In the rows, 128 means zero.
One turn sends every row of this set to another row. A few are shown first. Where does it send the rows asked after them?
dalon: [125 129 144 127 109  76 122 101 120 113 136 118 111 103 129 132]
Golu: [141 121 151 127 124 138 140 119 117 126  92  95 121 134  87 111]
zil: [142 145 117 117 147 160 103 161 136 154 126 127  92 114 167 123]
vug: [120 146 108 131 153 164 112 164 140 156 127 128 100 126 162 128]
nam: [111 160  98 124 154 168  99 142 145 137 130 135 110 118 154 123]
fozit: [116 139 130 126 143 164 149 159 129 149 144 122 101 159 151 122]
Lipi: [108 144 147 126 126  96 114  92 105 107 136 107 124  96 125 127]
liva: [142 140 104 145 137  75 126 121 124 111 149 106 142 112  93 136]
pek: [128 135 144 138 112 162  94 148 112 139  96 117 100 111 103 123]
vafal: [136 144  95 117 137 157 105 153 136 148 128 130 101 118 172 127]
rukev: [138 127 155 113 116  76 123 113 120 111 139 114 110 103 113 124]
Nin: [165 144 106 145 142  77 118 126 139 113 149 115 129 107  96 137]
tid: [138 135 117 115 129 159 154 148 125 138 152 125 103 166 156 122]
roton: [159 135 110 149 144 139 107 129 135 132  85  99 130 109  87 122]
Vure: [108 148 128 117 139 168 149 135 131 127 153 128 109 164 139 115]
ramel: [149 139 131 121 144 160 151 160 128 145 153 121  99 162 145 121]
lipe: [118 131 135 120 119  74 117 110 112 112 133 107 129  98 111 127]
tuze: [150 139 125 161 122 165 128 154 117 133 121 114 114 148  78 126]
pap: [157 141  99 160 135  80 127 114 136 114 152 117 128 115 111 144]
dipo: [139 156 103 161 150 101 129 103 122 106 157 106 144 119 105 137]

liva -> vug
pap -> vafal
Where do these go?
Vure -> dipo
tuze -> roton
Nin -> zil

